One vector is turned by the same rotation once a step. Each row is the vector after some number of steps, and that number follows the row.
The counts run from 0 to 384.
3.33	0.96	-0.12	-0.58	-1.55	1.45	2.61	0.53	-1.88	0.86	1.29	1.15	-0.05	-3.28	-2.61	-3.23	-3.08	-1.37	-3.10	0.01	1.06	1.93	1.18	3.23	0.78	-1.08	-5.15	1.57	0.59	-0.91	-1.53	0.39	-1.52	-1.07	-0.20	0.52	2.01	1.64	1.04	1.31	-1.96	1.58	-0.27	-0.15	-1.86	-0.98 : 344
-0.71	0.92	1.23	1.06	0.51	-1.53	-2.13	-1.08	-1.22	-5.03	0.90	-0.02	-0.53	1.32	0.61	1.90	-2.01	0.41	-1.66	-0.81	-1.83	-0.27	2.88	-1.70	2.23	1.47	2.56	-4.05	-0.53	1.24	1.87	2.56	1.93	0.41	-1.06	-1.53	-1.38	0.12	1.72	0.65	0.61	3.35	-0.89	2.89	-2.48	1.95 : 76
-2.11	-1.46	0.03	1.97	0.02	-0.63	-3.08	-1.74	0.17	-2.58	2.52	-1.56	-0.48	1.15	-0.10	3.31	-1.36	2.24	-1.28	-0.08	-5.42	-1.61	0.30	-0.84	-0.02	-2.88	1.10	-3.05	-1.44	0.67	-1.30	1.84	-0.45	-2.01	-3.06	-2.21	-1.67	2.31	0.44	-0.10	1.08	-1.89	1.95	-0.15	-0.03	-1.91 : 80
-4.33	-0.22	-0.37	0.14	1.74	0.58	1.06	0.27	0.30	-2.56	-1.15	-1.35	0.51	-0.39	1.59	-1.20	-1.73	4.34	2.25	4.24	-1.86	-1.31	-2.74	-3.25	-1.08	-1.10	1.18	0.14	-0.61	0.46	-0.55	-1.06	0.15	-0.73	-0.85	-1.43	-1.58	2.71	-1.74	-1.78	1.87	-3.19	0.27	-0.99	1.32	-3.26 : 230
-0.35	-3.73	-0.03	4.92	-1.72	-1.14	-0.73	-4.36	0.68	0.44	0.92	-1.28	0.67	2.06	-1.00	-1.09	-1.55	3.50	-0.81	1.29	-3.24	-0.08	-0.70	2.82	-0.28	-2.89	-0.91	0.37	-1.24	2.14	0.58	0.64	2.04	0.17	-1.01	-0.87	1.94	-1.65	0.16	-2.78	-0.26	-1.45	-0.64	-1.49	-0.20	-2.11 : 370
0.52	-0.67	0.64	1.28	0.78	-1.35	-1.37	-1.26	-0.59	-0.30	-0.66	0.81	-1.04	0.26	1.69	2.68	0.60	2.55	3.39	-0.66	-0.47	-1.18	1.87	-1.64	-1.94	2.87	1.09	0.46	-0.67	-2.85	3.96	-0.98	0.46	-1.10	-2.04	-3.35	-0.90	0.00	-1.87	-0.80	-1.10	-1.38	-1.65	3.45	2.76	4.34 : 173
-0.83	-3.68	0.17	4.43	-1.75	-1.06	0.06	-5.08	0.65	0.52	0.85	-1.45	-0.13	1.36	-1.49	-1.51	-0.57	2.21	-0.07	1.90	-3.32	1.40	-2.36	3.51	-0.45	-3.31	-0.25	0.78	-1.74	2.93	0.52	0.75	2.72	0.29	-0.49	-0.75	0.98	-1.61	0.08	-2.12	0.94	-1.15	-0.27	-0.83	0.99	-1.85 : 371
-1.58	-0.91	0.37	0.32	-1.44	0.37	0.90	-3.71	-0.78	1.58	-0.68	-1.07	-0.52	-1.18	-1.86	-3.89	-0.52	-0.47	0.86	0.46	-1.22	1.18	0.11	4.70	-0.73	-1.73	-0.44	0.06	-0.60	5.44	-0.51	0.27	2.66	-0.06	0.60	0.95	1.09	1.11	0.93	-3.41	1.94	3.09	0.55	-2.12	-1.40	-0.76 : 140
1.99	-1.61	-0.67	1.64	-1.07	0.60	-2.26	-0.92	2.08	2.42	1.05	0.62	0.32	0.29	0.47	2.08	1.40	4.26	2.05	0.26	0.37	-1.32	-0.52	-1.13	-0.81	-0.41	-0.70	1.66	-1.07	-4.89	-0.37	0.20	-1.70	1.31	-0.40	-2.83	-0.83	-0.81	-3.14	-0.52	-1.64	-4.53	0.10	3.01	2.59	2.13 : 67
2.30	-1.98	0.78	3.76	-2.74	-0.45	-1.81	-1.82	-0.08	0.08	2.39	-1.23	0.65	-2.75	2.12	-1.81	-0.39	5.14	-0.05	0.60	-1.50	-0.65	1.88	0.20	2.18	0.82	-3.00	0.74	-2.06	1.07	1.56	1.03	-0.30	-0.23	-3.37	-1.67	-2.19	-1.18	-1.03	0.27	0.08	-0.54	-0.85	2.72	-0.84	3.38 : 177
0.46	-1.56	-1.69	-1.90	1.18	2.69	-2.12	1.12	-0.56	-0.21	1.16	0.94	1.95	1.36	-1.52	3.62	-2.57	-0.18	-4.61	-0.11	-2.46	-1.46	2.93	-0.28	2.52	-4.41	-0.81	-2.04	-0.01	-0.74	-1.66	1.84	-0.75	-0.46	-0.72	-0.50	0.53	1.60	1.06	-1.46	-1.69	-0.94	2.19	-1.59	-1.50	-0.59 : 203
1.27	-1.04	-1.50	-2.25	1.38	2.61	-1.60	3.05	0.43	3.28	-1.05	1.91	0.73	-1.78	2.20	1.90	1.02	1.60	1.66	-1.63	1.39	-1.37	3.70	-1.10	-0.52	1.05	-2.40	1.70	-0.44	-3.24	-0.08	-0.72	-1.03	-0.76	-1.23	-1.57	-2.05	2.34	-1.59	-1.15	-1.76	-1.76	1.32	1.42	1.88	3.77 : 298
-2.54	1.19	1.39	-1.70	-0.67	1.40	-1.26	-0.29	0.70	0.34	2.17	-1.37	-1.64	-0.93	-1.73	0.01	2.32	-3.13	0.28	-2.33	-1.07	-1.42	-2.21	2.72	-1.94	-1.97	2.52	0.28	0.66	1.37	-4.20	2.57	-1.00	0.05	1.38	0.81	-0.55	3.74	0.86	1.11	2.06	3.45	2.72	0.52	1.08	-0.85 : 291
-0.42	1.19	0.36	-3.42	2.09	2.33	1.97	1.60	-0.96	0.88	-2.38	0.56	0.37	0.07	-1.66	-0.34	1.09	-4.20	0.50	1.11	1.81	1.35	-3.18	0.86	-1.09	-1.27	2.31	4.69	0.65	-1.15	-0.86	-1.58	2.10	1.45	3.97	0.98	-0.13	0.21	0.20	0.67	0.24	0.99	-0.46	1.10	3.56	0.40 : 252
0.77	3.01	1.29	0.34	-0.90	-1.55	0.01	-1.36	-1.00	-2.76	-1.70	0.85	-1.97	-1.15	-0.90	-2.05	-1.25	1.44	2.26	1.20	2.22	2.31	0.96	-2.47	0.24	4.00	0.92	-2.77	-0.41	-1.46	1.12	0.99	0.77	1.14	0.80	-2.62	-0.49	-0.31	-2.05	0.02	-0.16	1.83	-2.99	4.68	-2.36	2.43 : 321
1.83	2.76	-0.58	-3.74	1.65	0.94	2.46	2.11	-2.42	-0.18	-2.76	2.61	-0.21	-0.64	-2.10	0.56	-1.87	-4.05	-0.07	-0.01	2.85	1.47	0.70	0.25	-1.36	0.71	-0.06	1.50	1.56	-4.64	0.91	-1.91	0.04	-0.31	1.81	-0.81	2.07	1.49	0.29	0.40	-2.97	0.73	-1.64	1.42	1.55	0.86 : 6
1.97	-1.89	-1.50	-1.31	-0.31	2.65	-1.97	2.87	0.83	3.50	0.01	1.99	1.20	-2.78	2.44	0.21	0.30	2.57	1.40	-1.43	1.43	-1.60	3.72	-0.77	0.99	1.02	-3.63	1.89	-0.69	-2.58	-0.37	-0.13	-1.81	0.27	-1.09	-1.15	-1.59	1.60	-1.87	-0.72	-1.52	-1.97	1.27	0.79	0.69	3.77 : 299
2.17	1.10	1.26	1.91	-1.69	-1.70	-0.78	-1.66	-0.29	-1.92	1.28	0.00	-1.62	-0.72	-1.08	-1.88	0.23	0.17	-0.40	-0.83	0.96	2.99	1.15	0.01	2.43	2.99	0.71	-1.78	-1.22	0.59	0.83	2.76	1.54	1.58	0.62	-1.31	-0.81	-2.07	-0.52	2.28	-0.04	4.14	-2.28	4.97	-2.51	3.31 : 73
2.45	1.72	-0.94	-3.02	2.89	0.69	2.39	2.73	-2.25	-0.34	-2.57	2.71	0.64	-0.50	-1.90	1.28	-2.49	-3.21	-0.40	-0.56	2.38	1.46	1.92	-0.13	-0.68	1.27	-1.02	1.35	1.41	-4.29	2.43	-1.77	0.59	-0.58	1.24	-0.98	1.82	1.19	0.93	0.01	-3.49	0.17	-2.02	1.00	1.35	1.10 : 7
-0.29	-1.32	-0.43	-0.56	2.65	-0.03	1.87	3.38	-2.19	-1.51	-1.80	1.70	0.25	-1.32	1.56	-0.65	-3.73	-1.24	-0.49	-1.14	0.26	0.51	4.11	1.24	0.00	2.21	-2.18	-0.56	0.48	1.25	2.62	-0.96	2.80	-2.12	-1.33	0.10	1.21	3.28	3.37	-0.48	-0.23	2.72	-1.41	-2.56	-1.70	-0.41 : 241
-1.86	1.87	0.97	-3.99	2.08	1.13	-1.74	1.37	-0.37	1.48	-0.83	0.66	-1.77	-0.67	-0.53	2.86	2.25	-4.39	2.95	-3.32	0.46	-0.90	0.09	0.65	-3.31	0.03	2.66	-0.07	0.37	-1.92	-1.63	0.12	-0.13	-1.60	1.17	-0.56	-0.73	4.18	-0.09	-0.29	0.70	1.67	1.81	1.38	2.91	1.80 : 294
1.46	1.51	-0.41	-2.04	-1.46	3.17	2.76	1.36	-2.79	-0.28	-0.27	0.91	1.28	-4.74	0.01	-2.23	-3.62	2.41	-1.32	2.63	0.58	-1.17	0.57	-0.84	-0.10	-1.14	-3.62	2.29	0.80	-2.30	-0.52	-1.96	-3.04	-1.29	-1.48	-0.74	-0.74	2.65	-0.65	-1.04	-1.51	-1.17	0.41	0.05	-0.81	0.06 : 341
1.43	-1.62	-0.65	-1.17	0.82	0.69	-1.07	-1.55	-1.27	2.06	-2.56	1.54	1.37	1.40	-0.60	0.73	-0.64	-0.59	-0.66	-0.59	0.92	0.23	4.94	0.97	1.24	0.38	0.91	0.95	0.32	1.69	3.65	-0.42	3.90	1.96	1.35	-0.78	0.62	-2.01	0.36	-3.68	-1.95	2.33	-0.74	0.42	0.25	5.05 : 158
-0.08	-0.69	0.44	-0.69	0.66	1.08	-2.91	0.39	1.68	-0.34	0.97	-0.26	-0.20	3.02	-1.95	1.75	1.28	-4.16	-1.93	-2.50	-0.07	0.19	-0.84	2.23	0.72	-1.22	3.37	-0.87	-0.02	0.75	-2.18	3.60	2.29	3.04	3.46	1.41	0.77	-0.72	1.74	1.30	-0.06	3.96	1.01	0.91	0.21	0.45 : 59
-2.05	1.90	1.31	-3.26	1.18	1.30	-1.47	0.56	-0.49	0.68	-0.18	0.07	-2.18	-0.54	-1.27	1.75	2.62	-4.29	1.69	-3.02	-0.26	-1.15	-0.91	1.87	-3.17	-0.07	3.11	-0.46	0.63	-0.62	-2.53	0.64	-0.92	-1.04	1.43	-0.48	-0.30	3.94	0.07	0.23	1.62	2.29	2.44	1.30	2.64	0.49 : 293
-1.31	-1.55	-0.12	2.49	-0.39	-0.68	-0.42	-0.83	0.60	-1.41	2.33	-1.16	-1.25	-0.04	-0.94	-0.96	-1.23	-0.52	-1.13	-0.37	-3.58	3.28	-1.99	1.26	1.00	-2.84	-1.95	-1.56	-2.76	1.75	-3.01	2.20	0.62	-3.27	-1.93	-0.15	-0.01	2.77	1.04	1.72	1.19	-1.06	0.62	-0.77	-1.44	-4.75 : 330
-4.57	2.14	-0.36	-3.21	2.52	1.10	1.20	1.55	-1.26	-1.39	-3.60	0.09	-1.26	-0.86	0.75	-1.56	-0.20	0.10	4.93	0.80	0.81	0.80	-1.54	-2.75	-2.01	1.89	1.36	-1.10	-0.50	0.21	-0.81	-1.72	1.11	-1.10	0.76	-0.71	-1.73	4.57	-1.84	-1.35	2.48	-0.28	0.07	-0.05	0.62	-1.47 : 336
0.21	-0.54	-0.75	-3.39	1.36	2.27	-1.69	2.71	-0.32	2.87	-0.99	2.02	0.03	-1.55	1.81	2.97	1.13	0.16	2.30	-2.50	0.96	-1.65	3.29	-1.31	-1.18	0.95	-0.63	1.14	-0.43	-3.17	0.61	-1.25	-0.78	-1.12	-0.77	-1.24	-1.86	3.18	-1.47	-1.06	-1.01	-2.13	1.05	0.89	2.46	3.81 : 297
-1.59	-1.75	1.38	0.65	-1.54	2.27	-1.85	-0.20	0.72	-0.57	2.98	-2.08	0.81	-1.74	0.72	-0.81	0.09	1.35	-2.16	-0.35	-2.73	-2.41	-1.13	2.59	1.48	-2.76	-0.11	0.59	-0.47	3.77	-4.10	3.04	-0.52	0.76	-0.33	1.35	-2.20	1.66	1.66	0.47	2.57	2.42	3.22	-0.69	-0.90	-0.70 : 288
0.08	-1.18	0.47	0.11	-0.33	-0.81	-0.92	-1.66	-2.37	0.14	-0.77	0.30	0.06	-2.59	2.25	0.02	-0.21	1.29	1.56	-1.26	-1.33	0.58	4.48	0.04	0.38	2.32	-0.46	0.57	-1.15	2.80	4.01	-1.29	2.92	-2.00	-2.54	-1.80	-2.16	1.14	0.32	-1.47	1.44	2.13	-0.71	1.71	-0.04	4.73 : 282
2.40	-2.48	-1.96	0.62	1.95	0.37	1.06	3.54	-0.16	0.26	-1.66	3.09	2.19	1.38	1.10	0.74	-4.12	0.87	-1.37	-0.14	1.06	0.07	3.90	0.05	1.35	0.39	-3.65	0.69	0.08	-2.57	2.87	-1.13	1.71	0.05	-0.51	-0.63	2.41	0.07	1.54	-0.55	-4.04	-1.39	-1.79	-1.76	-0.54	-0.06 : 10
0.99	-3.13	-0.01	4.31	0.46	-1.39	0.08	-0.84	-0.27	-2.10	-0.02	0.69	0.79	2.37	1.31	1.41	-4.42	3.64	-1.03	0.94	-1.21	-2.33	3.01	1.07	-0.10	0.02	-0.77	-1.08	0.09	0.16	4.03	0.25	2.54	0.88	-1.39	-1.43	2.38	-1.11	1.64	-2.38	-2.45	-0.50	-2.09	-1.45	-0.59	-0.56 : 367
1.34	1.35	1.44	1.30	-0.58	-1.53	-1.78	-1.66	-1.06	-3.38	0.51	-0.24	-1.14	0.16	-0.48	-0.90	-1.20	0.09	-1.13	-0.72	0.36	1.89	1.70	-0.72	2.52	2.83	1.40	-2.49	-0.36	1.02	1.52	3.04	2.32	1.51	0.54	-1.27	-0.92	-1.63	0.46	1.91	0.28	4.33	-2.29	4.08	-2.64	3.28 : 74
